Turns in one plane each, and the order they were made in; the first pair answered
turn Q237:
[-33  -1 -36 -23  -9  -8   1 -17  -1 -11  13  18  25 -12  27  11 -25  -5
   3  25   4 -13 -14  23  -8  -4 -22  -4  -8   7 -12 -12 -15  40 -18   7
 -11  -9 -18  -9 -14  16 -41  -7  16   1  -6  13] => [-15 -19 -32   5  11 -13 -13 -19   7 -11  34  -7   8   4  14  10   1 -10
  -7   0 -11  -9 -31   0 -19  21  -5   9  -1  44   0 -24   4  33 -10 -10
  -1 -16 -20 -20 -19  15 -35  14  20 -17  -5  14]
[-16   0   5   3   2   6  -6   5  -6  -4  -6   8  -7  -5  22   6   7   2
  12   8  -8   1  -3   9  -8  -2  -6  -6  13  18  -5   4   2  10  -8   7
 -12   1   8  -4 -16  10  -9  12  10   4   3  -4] => [ -6  -8  15  14   1   0 -11   8   0  -6  -6  -4 -14   1   9   9  14   3
   4  -2  -6   4  -9  -1 -12   8   4   0  12  23   0  -4   6   2  -3  -7
  -1  -6  12  -1 -17   9   0  14   3  -5   3  -8]
[-23   6  -4  -8 -12  14   1 -10 -10   2 -11   9  -4   4  11   4 -28 -15
   4  16  17  -6   6   5  -8 -19  -7   0   5 -18  -6   3 -14  -1  -2  17
 -14 -15  -9  -4   0   3  -2 -16   8  10   5   3] => [-18   2  -9  10   7  16  -7 -16  -9   5   2  -2 -11  10  11   5 -12 -19
   3   8   6 -11   0  -1 -17 -11  -8  11  17  12   2   0   1   4  -3  19
  -9 -13 -16 -14 -12   9 -17   7  18   3   6  10]
[ 13   3   5 -10 -24  -1   1  20  13 -11 -25   9  16 -12  -8  19   6  -4
 -12  -8   6  14  23   3  11  14   2  -1 -23   6  -9 -12   0  -6  19 -17
 -14 -19  15   4  16  -6  20  -6  -1 -30  31 -15] => [ -3  15  -9 -19 -19   5   6  11   3  -4 -28  23  27 -21  12  15  -1  -7
  -1   9  -3  12  34  24  13  -2 -16  -5 -17   2 -12  -5  -4   1  13   6
 -25  -8   5  -2  11   1   3  -6  12 -20  29 -10]
turn Q345:
[  3  -4  -8   4   4  -6   2  27  -5   4 -12 -16  -1 -22  -5  12  -1  -7
 -17  -2 -16  -9 -15 -19  21  12  -3  -5 -32 -19 -20  -2  -4  11  32   3
 -19 -28  -3 -11  36  -7 -11 -17 -33   0  13  -7] => [ 17  21  -2  -3 -36  -8   0   0  21  -7   2  14 -11  24 -10  -5 -18  -7
  10  -4   2   0 -32   1 -10  -9  27   6 -21 -26 -22 -16  -6  -1 -10   4
   4  -7 -19 -27   3   7  18 -19  -5 -10  23 -30]
[-26 -22 -21 -21  -4   1  11 -19 -15 -16  -2  14  16  16 -11  -3 -16 -17
  29  13 -16  -9  21  12  -5 -18 -16  12   8  34  20  22   1   2  -9  21
   9  15   0 -29 -30  23 -12  23  14 -21  10  10] => [-18 -46  -5  -2   9  -8   8   8 -25 -17 -20 -22   9  -8 -23  15  -4  -8
  -7  -6 -17  -5  22 -23  15  16 -16   8  -9  33  20  24   1   3  26  -5
   7 -11  29  -9   6   5  -8  16 -25 -24  10  19]
[ -3 -19  -9  15  38  -3  -4   2 -13   9   9 -29  -1 -15   5   0  22  -1
 -17 -12 -21  -8   6 -13  17  23 -12  -6  13  26   6   4  12   9  15  -1
  -8  -5  -1  -4   3   0 -19  21 -15   3  -5  17] => [ 22  -6  12  18  -1 -11 -10  -7  18  -7  13 -16 -18  29 -21  -8  11   3
  -5 -22   4   3 -19 -15 -11  17  31   6  11  19   8 -13  13 -11  -4 -18
  15   2  -5 -12 -14   5  20  12  -3 -14   5  -5]
turn Q69:
[ -5 -17   0  -4  18  10  -3 -28  -4  -4   6  10 -10   8   4   3  15   1
  10   5  26   0   4  -6  18   1   8   9   7  33  28 -11  -7   9   0  10
   1  12 -34 -16 -14  16 -22  39  44 -19   6  -8] => [-15 -29   0  -6  31  10   2  -8 -20  -3 -10  -6   1 -24   6  17  16   3
  -9  11  29  -4  15 -14  39  13  -8  -2 -14  19  24   2 -15  18  24   5
 -13   0 -17  -1  11   5 -32  26  15 -10  -3   4]
[  6  -9  -8   5   5   2   0  14  -7 -11   4   8  10  -6  -9   1   3  -3
  -4   6  -2  -7   5 -22   5   9 -10  -2 -12  -5  -3  -2  -1   4  15 -11
  -2  -8  10  10  23  -7   2  -3  -4  -1  -3  -1] => [ 11   0  -4  -1 -12  -1   1   8   1 -15   2  16   7   8 -13   0  -1  -2
   3   5   8  -3   3 -19  -2   1   1  -1 -12 -11  -4  -5  -4   1   7 -11
   7  -4   8  10  16  -6  14  -9   3  -7   2  -6]
[ -3 -15   1  -4   8   8  -4   9  -6   2   3 -10   5  -4   3   2  13  -2
  -2  -4  -5  -4   8  -4  11  -2  -7  -3   7   4  -6   7  11   9   8  -1
  -9  -4  -5  10  -3   4 -11   6  -4  12  -2   4] => [ -1 -11   8 -11  -5   5   4  14  -2   1  -6  -4   3  -4  -4   1   3  -2
   0  -1   5  -1   7  -3   9  -4  -3  -6   0 -11 -10   6   0   5   8  -5
  -3  -4   3  13   3   2   1  -6 -11  16   4  -5]
[ 12   5  28  -8 -21   6  -3 -13  15  25  -8  19 -17  31   3   7  -4 -28
   6  -4   8  20 -22  18  -9 -32  23   2  19   1   4   9   1   7 -29  26
  10  -6 -16  12 -23 -23  12 -15  14  27   1  -3] => [  7  -4  11   9  15  12  -9 -17   4  34   3   1 -13  18  15   5  16 -33
   1  -4 -18  14 -17   7  -2 -23  10   4  29  35  15  12  17  15 -19  33
  -3 -10 -20   3 -25 -20 -15   6  17  30  -5  15]
Then:
(2 to 4 turns a pair)
[ 11   7  -5   4  12   0 -13  -9   5  -9  15  11   1  20   0 -10  13  -1
  13 -10  -8   3   2   6 -14  -6  10   5  13  29   7  -9   9  -2 -16  11
  -1   9 -15 -19 -19  16 -11   7  25  -3   3  -6] => [  3   7  -8   4  20   4 -10 -10  -3  -5  16   4   2  14   5  -5   9   0
   9  -4 -12   2   7   9  -7  -5   2   3  11  31   5  -4   8   3 -13  16
  -9   7 -17 -19 -19  14 -21  11  19   1  -2  -3] -> Q345 then Q345 then Q345
[  9  23  15 -14 -15   0 -24 -10  45  -8 -11  34   3  39  -9 -18  -3  11
  14  13  10 -14   7  13 -12 -12  17 -13   3 -18 -12  -5  19   5 -37  -2
   7  39 -10   5 -22  15  16  -7  29 -10   5 -11] => [ -8   9 -10  -2  38   7 -26 -15  18   4   2  15  15   4  14 -15  19   1
  10  20 -25 -27  23  14   5  -9 -18 -12  12  14  -4   6  33  21 -20  15
 -17  35 -18  -5 -18  16 -34  20  33   0  -6  12] -> Q345 then Q345 then Q345 then Q69
[ -1   9  -3 -24 -16  -2   7   4  -3   7  10  31  11  14  17 -14 -10  -6
  16   9  -3  -1  -6  25  -3 -16 -11   0  -1  -2  -5   5   0  -1  -2   7
   0  18  -9   1 -13  -7   5  -2  19  13   4  -9] => [-11  -5  -5 -18   8   2   6  13 -19  14   7  14  13 -10  21  -7  -1 -10
   6   9 -13  -6   3  15  13  -8 -29  -1   0   3  -3  12   1   6  16   8
 -14   8  -2   3  -1 -10 -12   3   6  21   2   1] -> Q69 then Q69
[  4 -17   1   7  29  17 -14   4 -15   8 -10 -18   5   0 -11   0  23  22
 -13  -3   5 -11   8 -16  -5  20 -12   5 -15  22   4  -4  12   6  -3 -11
   3 -18   0  -6   4 -20  -4  29  10   8 -27  19] => [ 10 -19   6  10  23  14 -15   3 -11   3 -14 -20  -1   5 -19  -2  22  19
 -14  -6  10  -8   4 -19  -9  23  -2   5 -18  22   6  -6  16   1  -2 -17
  10 -21   0  -3   5 -20   6  26   8   3 -22  16] -> Q345 then Q345 then Q345
[-14 -13 -17  -5  30   9  -3   3 -12 -10   8 -16  -9 -10  16  -4   7  -8
   3   9 -31 -17  17  -1  24   2 -16  -4   0  16  11  -6  -2  -1   4  -4
 -25  -4   6  -3  12   5 -23  16 -13   3 -27  12] => [-20  -3 -10 -25  -7   7   8   9  -7 -19 -11   5  -1 -10   9  -4 -20   2
  10  17  -5 -12  19  13  33 -10 -14 -14 -11 -23  -3  -2 -18  -4  -4  -6
 -21   0  13  10  19  -2  -4 -10 -22   6 -20  -3] -> Q237 then Q69 then Q237
[ 45 -25  22  38   8   3  -8  10   4   2  -1 -29 -26   0 -32   1   6   8
 -19 -10  21  -1 -10 -18   3  16  31   0  -9 -13 -13 -22  12 -25  10 -15
  10  -5   8   0   5  -9  20 -18   2  -7   6  -2] => [ 22  -2  19   0 -18  10  12  11  -6   4 -20   7  -6  -8 -14  -1 -25  11
  -4  21  37  -2   9  13  16 -13  12 -13 -15 -56 -28 -10 -10 -19   0   6
  -4   5   5   7   7  -9  18 -43   6  10   9  -8] -> Q237 then Q345 then Q345 then Q345
